128 stands for zero in the data rows.
Here are some points:
[ 82 142  83 155 143 125 147 120  85 131 145 141  68 179 126 146 118]
[ 81 115 175 114  92 200  96 158 190  46 107 155 121  84 127  90 190]
[ 61 124 157 117  99 169 194 123  71 110 140 163  79 199 154  98 184]
[168 129 120 142 171  95  94 132 149 144 108 126 151  90 114 140 131]
[ 83 129 124 113 133 152 178 122  66 111 149 142  81 183 127 123 141]
[147 147 109 133 187  80 133 110 150 165 137 103 148 142 125 167  80]
[189 173  73 168 195  63 132 101 123 176 158 107 123 167 119 172  69]
[186 117 166  99 131 138  52 146 238 115  72  80 184  59 132 130 130]
[130 128 153 131 125 144 138 140 146 124 123 114 129 139 148 126 120]
[ 65 120 144 106  65 201 158 126  83  84 131 188 101 133 134 105 185]
[ 57 139  93 148 134 111 227 105  38 156 161 159  86 220 124 116 111]
[112 116 147 117  95 161 138 136 117 104 134 144 135 113 142 117 154]
[123 171  59 154 187  88 139 111  86 142 161 121  91 171 102 157  98]
[165 109 149 126 108 138  88 167 153 127 115 107 160 101 134 118 133]
[202 125  99 144 175  81  98 114 159 182 124  78 181 104 135 143  90]
[ 81 121 157  93  97 160 115 124 131  89 109 155 124 112 131 107 158]
[133 101 171  87  67 188  90 117 133 100 108 139 142  70 155  93 191]
[170 161  82 153 216  53 106 110 141 159 144  93 139 153 106 165  74]
[ 25 128 142 136 100 188 193 139  62  89 139 197  85 158 145  89 179]
[174 132 112 160 157  98 132 126 142 156 122 109 122 116 133 156 110]
[103  99 165 109 111 157 103 158 173  90 108 140 173  74 137 118 164]
[129 114 135 101 107 151 110 135 139 131 106 115 161  72 124 107 140]
[ 84 105 153 113  49 199 104 146 130  65 126 167 104 107 139  84 170]
[118 150 111 149 178  71 158 122  94 136 156 110 115 164 118 141 120]
[170 126 122 124 163  97 104 133 167 150 109 115 143  98 133 142 113]
[ 93 119 162 106  85 176 124 116  96  86 139 159 106 108 141 102 192]
[107 116 103 106 119 112 142 131  86 128 139 133 145 113 120 113 117]
[116 155  84 170 191  81 181 118  83 183 147 118 115 161 115 157  96]
[174 110 179 125 129 132  44 153 228 117  71  99 194  18 120 141 130]
[183 143  84 144 158  80  94 138 188 139 134  86 168  95 119 147  75]
[ 51 116  95 101  68 150 212 111  19 142 152 174  95 164 126  70 147]
[196 147  82 130 167  84 110 110 145 175 127 100 147  97 127 176 101]
[146  99 148 111 113 105  99 149 142 116 113 121 153  89 108 122 125]
[206 126 103 157 155  92 104 149 213 172 125  85 159 132 135 144  71]
[147 128 117 132 156 106 131 119 125 130 134 101 123 155 121 150  98]
[121 112 181 143 104 181  92 156 190  79 112 121 147  84 140 124 184]
[106 122 161 134 125 140 126 155 159 123 102 125 151  92 127 123 146]
[145 134  96 133 182  96 149 110 114 153 145  97 124 179 144 154  92]
[116 130 150 142 121 148 116 138 132 109 122 159 101 110 126 122 156]
[134 121 151 140 117 147  87 140 188 104 100 131 154  74 134 125 138]
[150 151 127 142 154  96 165 117 118 200 125 116 131 138 114 145 128]
[ 16 101 188  80  32 236 120 122  95  55 108 193 108 111 130  80 209]
[135 110 158 100 119 133  84 152 148 127  84 149 165  55 126 115 175]
[164 114 131 120 125 132  96 118 140 137 125 142 151  99 123 137 139]
[146 136 131 119 133 119 127 136 127 124 145 112 104 139 116 140 119]
[166  93 161 114 132  84  95 187 242  69  94 115 131  72 137 159  85]
[255 165  45 186 223  24 121 117 168 196 157  57 141 161 130 200  23]
12 more points follow, each with its number after it:
[118 115 161 103 108 173  69 146 173  83 106 141 156  67 122 100 154] 0
[139 175  96 133 192  99 134 129 104 133 138  83 129 173 136 137  93] 1
[138 158  96 161 175 115 124 134 160 126 131 120 128 140 118 154 100] 2
[131 122 145 127 116 131 135 131 151 129 113 105 135 102 132 116 128] 3
[ 86  95 182  90  61 188 167 139 111 113 115 170 103 128 145 107 146] 4
[ 88 116 148 110  82 153 133 141 104 114 128 162 118 141 115  91 159] 5
[101  89 175 100  80 186  76 155 142  76 109 147 107  87 121 101 165] 6
[163 114 169 113  85 145 105 122 136 108 103 110 139 100 134 127 146] 7
[107 134 101 132 127  69 182 125  55 151 144 149 102 180 117 120 106] 8
[ 27 118 137 102  82 183 187 111  16  92 155 179  54 220 135  96 163] 9
[167 116 100 113 154  98  70 135 154 126 130 105 154 100 108 149  90] 10
[ 57 151  88 148 134 106 230 122  13 172 164 155  98 183  96 112 131] 11
Which three of these numbered points are nearest to each point below, ignoring the 2 directions in which the first points spread most? Their numbers follow each, nearest first.
[126 106 120 108 123 140 105 126 124 103 110 116 138 112 108 124 131] > 10 0 6
[122 128 115 110  97 146 178 108  28 140 139 150 100 151 142 132 163] > 7 3 5
[100 136 128 139 138 131 150 126 102 135 120 103 114 128 117 112 137] > 3 0 11
[123 139 126 118 117 143  89 136 160  97 110 130 150  77 108 119 130] > 0 10 2
[141 156 105 136 162 108 105 111 130 137 140 108 133 139 113 149 115] > 0 10 2
[157 133 138 112 132 130  91 126 159 115 123  93 129 122 130 139 104] > 9 6 0
[120 128 128 143 138 120 103 143 134 109 140 123 155 104 129 128 138] > 0 5 10
[151 102 201  82  48 176  87 142 176  85  91 120 153  60 136 101 172] > 7 3 5
[201 117 123 143 124 113  97 119 129 133 121 126 141 105 132 148 114] > 7 5 9
[143 124 125 150 146 131 144 153 153 129 115 111 147 110 127 114 125] > 3 5 11
[ 79 119 135 116 121 158 171 124  76 126 131 147  93 185 149 121 135] > 9 3 4
[ 33 116 144 105  89 228 149 142  86  50 141 175  63 119 133  95 207] > 2 0 6
[146 158 100 150 171  78 150 108 106 190 146 113 127 178 102 144  88] > 5 3 0
[217 138 111 139 190  49  82 122 207 194  96  49 196  75 136 170  82] > 3 11 5
[ 72 140 121 153 128 149 127 149 147 112 118 170 150  88 124 103 145] > 2 0 11
[139 139 129 134 157  99 147 122 138 143 128 102 132 147 144 145 104] > 3 9 5
[138 114 135 132 100 125 121 121 151 129 122 135 145 135 115 122 119] > 5 3 9
[148 139 128 132 149 102 128 125 165 166 116 105 204  69 124 133 117] > 11 3 5
[171  74 206  89  58 184  63 146 201  93  86 113 161  61 148 123 162] > 7 9 4
[126 127  91 146 154  97 149 129 105 157 148 135 138 188 108 135  75] > 5 0 9
[178 115 160 124 121 142  78 137 230 129  92  85 173  80 139 137 111] > 3 9 4
[173 120 103 110 143 122  66 107 158 140  85 145 133  99 115 157 103] > 10 0 6
[143 128 169 128 136 137  75 138 230 121  95 116 165  97 119 127 117] > 2 0 5
[ 44 114 158 141  92 192 163 160 104  82 124 169 108 116 138  78 182] > 2 3 0
[105 135  88 118 141 136 155 108  28 128 164 178  78 202 112 136 122] > 10 6 9
[201 126 132 139 150  95  82 135 219 157 106  83 156  91 138 149  99] > 3 5 9
[103 134 117 153  96 131 155 122  83 149 130 172 109 161 110 132 129] > 5 8 3
[ 82 121 118 130 124 124 183 119  86 145 132 121 118 182 126 112 139] > 3 5 9
[199 122 139 140 154 101  44 142 231 120  90  88 183  43 124 144 103] > 0 3 2
[134 140 144 133 132 105 148 116 121 159 140 112 135 153 146 125 125] > 3 5 7
[126 153  79 141 178  95 140 122  77 145 164 131 119 157 111 135 103] > 0 10 5
[ 75 151  94 134 168 108 158 106  73 127 169 152  82 202 121 126 116] > 0 2 6
[ 80 115 114 122 126 126 177 106  81 119 152 133 105 204 128 124 138] > 9 5 3
[109 107 176 102  55 209 110 164 159  83  98 171 101  86 161 109 176] > 4 9 6
[158 152 105 117 152  75 172  98  78 178 151 113 122 185 139 130  94] > 7 5 3
[138  93 154  88  73 180 102 127 159 138  85 149 149  62 134 118 172] > 4 3 5
[221 130 125 155 196  71  78 140 238 167 107  51 191 100 122 174  62] > 3 9 5
[122 131 127 119 118 121 142 117  83 159 132 147 136 144 116 108 127] > 5 8 11
[ 94 112 147 123  96 146 140 136 101  94 120 150  99 162 130 129 117] > 9 6 5
[178 135  87 152 137  75 138 106  90 185 151 105 134 156 124 160  94] > 7 5 8
[107 137  94 161 137 106 144 140 101 105 163 134 100 156 116 142 104] > 2 6 0
[147 158  91 152 187  65 171 117  91 183 154 114 121 192 110 154  81] > 5 3 0
[104 120 148 123 132 121 125 140 113 130 112 144 136 105  99 118 154] > 11 5 8
[154 107 124 147 109 122 127 160 178 118 111 120 122 135 137 143 101] > 4 9 3
[142 149 104 104 172  90 166 118 114 167 130  96 157 115 109 128 100] > 11 3 0
[144 143 101 142 144 129 103 141 148 117 131 116 136  88 113 131 106] > 0 2 10
[176 124 115 117 145  95 102 116 144 168 132 110 162 126 129 142 100] > 5 9 7
[123 136  98 149 154  92 132 120  91 127 151 133  93 158 119 141  89] > 6 0 10
[163 123 112 130 163  98  89 134 159 122 120  86 131 105 118 162 102] > 6 9 10
[ 89 156  86 137 146 129 179 102  57 137 174 136  80 198 124 129 111] > 0 9 6
